One vector is turned by the same rotation once a tick. Each row is the vector after some number of ticks, and that number follows the row.
The counts run from 0 to 769.
[133 159 147 105 194 119 158 106 155  94 115 122 153 112 163 154 119 165
 111 107 136 148 149 128 120 135 171 120  96 132 165 165 157 154 117 103
 118  87 163 140 121 132 131 106 118 103 141 102 124 111  97  89 107 149
 167 159 144 128 112 188 106 139 104 123 121 182 121 111 148 138 162  88
 175  89 145 103 137 143 108 129 175 120 112] => 91
[133 181 138 113 169 122 153 140 139 105 131 127 144 131 144 134 108 151
 119 111 123 145 166 110 134 126 167 144  97 114 165 151 152 176 124 123
  77  99 140 149 106 108 122  92 114 120 146 113 121  95 103  79 114 142
 178 126 120 146  97 184 132 130 122 122 127 164 157 100 180 134 145  77
 173 121 137  92 149 159 133 132 180 123 121] => 252
[120 185 104 117 163 117 136 162 139 108 144 106 135 136 153 133 149 153
 127  98 111 130 140 136 110 110 165 130 111 131 165 161 149 170 136 121
  92  81 141 134 126 125 140  71 107  98 164 110 160  97  80  77 106 124
 148 136 128 144 104 212 120 171 100 114 103 156 122 120 153 120 146 100
 167 140 117  97 147 139 130 120 158 122 125] => 342
[128 164 145 108 146 106 126 128 154 117 134 127 163 101 152 152 129 191
 133  89 106 108 115 126 129 129 179 108 109 138 160 135 169 164 118 103
 130  88 151 133 131 142 128  89 127  75 141 116 166 103  93  76  84 135
 125 140 146 110 120 209 105 152  77 103 136 150 123 133 122 114 146 126
 162 121 116  90 110 139 117 125 164 118 111] => 282
[101 187 132 124 156 110 147 141 146 109 149 145 161 105 141 143 124 171
 127 104  95 115 166 114 154 130 189 106  75 119 177 128 154 176 141 110
 102 102 137 139 104 133 119 107 120  95 156 133 143  80 106  76 110 136
 151 145 133 139  95 194 137 137  97 130 130 126 147 114 140 114 137  92
 177 144 111  89 118 132 121 121 177 113 116] => 279
[135 170 148  91 169 126 133 132 142 104 112 130 149 111 149 130 100 169
 131 138 113 131 129 121 153 153 156 128 107 113 138 130 161 167 120 128
 125 128 144 160 131 114 134  86 122 101 141 133 112  93  99  57  68 109
 139  97 113 139  99 185 154 145  99 109 132 139 144 101 160 134 111  61
 134  94 144  91 130 169 124 123 149 133  88] => 313
[140 174 111 111 158 125 143 121 149 126 127 129 162 121 159 124 115 158
 120 130  93 122 145 125 148 120 190 131  95 141 176 130 152 157 131 114
 106  79 118 109 126 114 113  92 120 102 142 108 132 101 127  92 108 146
 157 106 139 119 140 216 138 155  92 107 111 162 121 115 140 129 137 102
 159 114  95  61 133 156 121 111 182 129 134] => 70
[ 91 194 121 117 159 137 129 137 159 104 139 133 147 102 139 121 132 145
 135  93 132 142 150 132 167 121 178 123  93 106 180 142 157 173 132 125
  84 101 142 140 119 136 117  84 108 115 153 110 136  87 110  86  99 136
 168 125 126 140  90 192 118 132 105 127 120 149 141 133 143 132 140  95
 189 150 123  88 147 132 113 111 152 116  97] => 33
[155 164 133 100 174 124 141 122 161 113 115 112 159  90 165 142 108 166
 144 121 100 138 116 145 134 134 147 136 123 124 132 136 160 159 115 115
 139  90 156 148 132 127 133  77 124  75 134 112 124 129 114  73  66 121
 159 102 149 111 127 214 126 179  93 113 123 167 123 112 137 138 125 100
 135  87 136  82 134 165 125 124 157 130 114] => 309
[132 199 145  99 162 138 132 133 169 105 141 151 142 134 148 154 104 177
 111 130 131 127 119 111 161 144 149 136 105 101 176 148 149 157 133 137
 105 102 134 151 138 123 118  71 130  99 160 104 124  92  76  71  80 125
 118 113 126 122 120 190  82 140  96  96 125 130 148 117 141 144 111 111
 136 117 118 109 122 156 133 138 153 145  94] => 207
[146 172 143 102 173 105 138 150 127 106 128  95 151 140 165 143  92 183
 126 137  90 108 134 124 141 147 159 132  96 129 145 138 160 163 136 124
 107 101 124 149 131 108 142  78 124 100 131 139 142  98 107  68  84 113
 135 106 114 133 102 194 148 153  66 114 118 121 143 103 145 107 126  69
 147 116 128  90 145 151 134 124 165 139 120] => 649
[143 164 138 134 154 120 151 125 140 106 122  97 140 123 160 140 108 156
 120 113 118 138 136 125 115 130 172 141 108 120 151 144 156 170 114 111
  89  77 156 139 118 122 128  97 119 127 130 111 132 118 137  97 107 151
 177 112 132 138 123 218 128 147  98 133 114 193 132 103 167 118 165  96
 181 121 142  84 150 155 123 121 176 103 120] => 247
[146 172 137 105 161 124 145 112 154 118 119 160 168 135 149 141 123 166
 111 122 124 133 125 107 124 132 179 124 110 130 167 146 142 156 113 109
 115  87 149 126 125 126 113 106 118  95 159  88 127  88  86  74 108 147
 128 129 140 125 151 206 110 148 115 100 123 195 119 107 159 137 135 104
 138  86 121  89 113 177 126 127 175 131 116] => 416
[132 218 124 136 155 153 152 126 169 101 148 149 135  98 165 152 119 161
 104 150 107 131 124 125 146 135 152 138 107  89 170 137 138 156 139 119
 115  82 149 133 126 149 115  87 129 106 162 109 125 100 129  87  89 144
 143 127 147 135 135 231 101 156  96 137  97 151 143 101 137 140 108 119
 142 124 121  89 121 153 132 127 151 113  98] => 706
[118 199 135 150 133 116 133 145 152 110 151 105 129 119 153 152 128 155
 114 112 120 122 116 132 130 131 164 134 114  96 162 143 146 177 128 122
  84  76 157 144 127 144 129  76 121 123 151 121 152  99 123  90  96 145
 141 125 136 146 115 232 107 153  87 140 110 162 139 119 141 111 142 113
 174 157 132  99 139 137 131 120 149 100 106] => 194
[134 165 132  91 175 116 125 148 135 105 127  92 143 131 161 143 102 182
 129 123  95 120 123 132 138 135 153 133 101 133 155 145 168 164 130 125
 112 105 138 144 146 112 150  73 125  86 136 131 152 108  87  77  70 109
 137 108 116 121 104 197 127 163  67  97 124 115 127 114 137 112 129  80
 151 114 109  98 143 147 130 126 157 142 115] => 148
[147 171 138 117 151 119 147 116 162 126 129 144 158 125 155 137 133 155
 124 103 132 140 130 118 123 116 164 141 125 127 159 145 139 163 111 114
 109  77 156 140 114 128 114  95 123  99 154  85 129 105  99  73  98 148
 139 118 151 124 137 217 106 161 120 118 134 207 135 124 156 141 143 116
 158 104 144  90 126 167 124 127 171 124 110] => 758
[126 155 146 107 154 104 116 114 147 114 110  96 163 142 149 128 115 176
 120 116 124 110 118 124 135 142 195 117  99 144 164 142 167 159 124 108
 102  91 139 126 146 120 137  89 128 124 126 127 152  89 109  87  94 141
 123 113 117 129 127 204 124 129  65 107 125 169 111 129 139 110 158  83
 175 119 129  87 146 142 112 109 161 135 111] => 580
[132 200 125 110 174 135 150 113 192 107 135 155 153 110 167 150 136 158
 120 126 124 136 129 139 152 128 149 132 108 113 178 156 143 146 135 114
 124  84 142 135 131 144 121  90 125  85 162  88 126 108  97  82  88 133
 126 124 164 124 131 209 104 157  94 123 114 168 131 125 123 152 118 119
 146 114 136  94 122 143 126 123 140 133 101] => 363
[137 182 150 130 154 120 132 112 172 118 123 119 162 134 159 135 132 160
 125 140 125 117 107 134 139 152 168 134 112 113 155 139 150 155 123 116
 119  94 153 141 143 149 135  89 133 114 135 111 136  94 111  75  79 133
 107  97 146 142 125 217 127 149  75 137 122 186 140 131 129 133 129  82
 160 125 170  89 132 145 124 105 131 129  83] => 19
[124 174 157 116 170 134 135  98 150  97 100 124 144 105 156 141  93 174
  99 150 133 139 119 111 148 165 187 113  92 103 163 136 161 151 124 118
 117 106 157 136 147 138 129 102 118 123 130 130 113  89 139  93  96 150
 156 128 114 137 122 191 119 107  88 112 117 161 117 101 144 123 141  71
 159 101 133  84 138 150 105 112 157 112  86] => 232
[138 172 146 117 156 112 133 140 141 116 121  94 153 107 158 131  92 167
 142 128  82 116 126 134 153 146 154 138 109 115 135 121 166 169 129 120
 113  98 137 156 129 118 136  78 130 107 122 140 130 106 129  75  67 117
 146  87 128 127 101 212 156 162  70 127 127 134 150 112 142 121 130  76
 153 121 146  74 140 152 132 118 158 128 108] => 307
[115 197 140 124 150 142 135 150 138 103 145 127 129 122 142 143  86 166
 113 120 113 129 135 104 162 135 160 144  90  89 164 130 152 178 133 138
  78  95 136 152 121 125 114  72 122 133 154 129 126  93 121  85  94 137
 164 116 107 137 103 207 107 129 100 114 114 127 157 100 158 122 131 101
 166 148 110  94 138 152 132 128 167 115 104] => 50
[ 99 195 122 114 181 140 137 126 172 105 135 151 152  96 146 124 139 141
 129 121 130 151 157 140 165 132 170 116  89 105 186 151 152 161 135 118
 110 103 142 143 122 144 124  94 115 106 161 110 127  85  95  79  97 125
 154 139 134 147  89 183 120 133 112 134 116 151 140 125 140 146 124  80
 172 129 145  92 137 139 116 112 139 123  86] => 524
[129 165 124  90 159 124 132 144 151 122 127 141 163  90 141 118 110 163
 156  90 101 140 148 134 165 117 158 131 110 127 147 126 166 172 121 122
 119 106 137 156 110 111 119  79 121  75 150 117 126 104  91  62  75 113
 160 101 130 117  98 188 132 158 107  97 141 135 144 114 146 143 123  99
 149 110 120  79 123 164 123 119 167 137 113] => 464
[139 169 114  91 158 121 131 124 144 120 121 132 165 131 151 122 111 169
 131 116  98 122 135 121 158 112 189 131 103 146 177 133 158 159 127 119
 107  89 121 118 126 104 116  82 121  93 142 105 137  96  98  80  99 133
 147 103 123 114 135 201 126 150  92  94 122 148 120 118 141 135 132 101
 147 112  90  65 133 165 122 116 181 147 132] => 69
[133 216 152 137 148 139 144 132 159 102 146 143 135 123 157 166 107 173
  98 152 125 125 114 109 143 150 148 139 105  86 162 137 135 163 133 125
  99  90 149 142 131 145 124  90 131 124 156 114 123  96 126  84  88 145
 128 123 140 138 131 222  93 142  86 131 112 153 155 102 137 131 116 115
 153 133 134 104 125 154 138 135 152 108  92] => 205
[133 190 121 114 149 125 121 147 159 117 145 121 141 134 147 146 119 170
 128  98 116 118 109 129 143 120 153 144 115 120 164 147 157 173 128 130
  94  75 136 140 141 126 126  61 131 103 156  99 153 111  90  74  73 125
 127 101 136 119 123 220  84 161  80  95 122 150 137 134 133 132 132 128
 153 141 112  97 132 148 136 131 156 140 115] => 202
[138 169 138  88 161 120 123 123 142 117 120 136 166 142 147 122  95 179
 122 126 110 115 129 101 166 132 184 124  99 137 167 129 161 157 123 123
 105 101 120 131 134 105 120  87 130 102 149 114 126  84  89  69  89 128
 127  98 108 119 127 192 123 138  89  82 126 137 130 111 155 130 126  90
 138 110 101  81 128 163 128 119 174 148 115] => 68
[154 176 139 108 152 125 130 115 157 124 118 135 151 125 156 141 100 178
 112 130 114 128 101 112 142 135 173 137 125 128 154 136 151 156 115 117
 116  80 143 128 137 125 117  79 133 102 142 107 129 105 113  78  82 141
 129 101 135 110 157 215 100 160  83  91 118 174 119 112 140 133 128 119
 135  97 108  81 119 177 129 124 170 137 114] => 63
[146 188 139 110 157 119 134 118 183 113 131 133 158 120 165 145 131 170
 129 126 120 121 108 136 148 132 155 134 120 119 161 147 150 145 124 117
 124  82 143 134 148 144 128  80 135  90 149  95 138 105  92  77  72 128
 110 110 155 122 135 216 101 169  76 116 121 166 133 142 116 147 116 117
 145 120 139  93 122 145 126 120 139 145  88] => 362
[123 177 170 113 172 103 145 131 149 103 133 114 154 139 143 143 103 171
 119 119 132 124 153 107 150 145 167 135  86 109 162 150 162 175 124 124
  83 100 145 158 118 123 127  98 123 134 133 127 124  96 107  73 100 136
 154 116 117 147  83 178 126 122  87 132 138 148 166 115 156 126 151  69
 183 130 160 104 147 141 128 128 170 132 102] => 595
[140 174 135 127 160 118 136 126 154 120 116 109 163 121 157 129 129 151
 129 148 106 121 116 139 132 150 177 132 115 112 142 135 147 162 124 111
 121  97 155 132 139 135 139  90 121 116 135 126 129  89 125  75  88 138
 126  98 139 151 118 219 160 159  80 145 114 186 136 118 149 123 128  66
 153 120 165  81 145 157 130 102 132 114  88] => 168
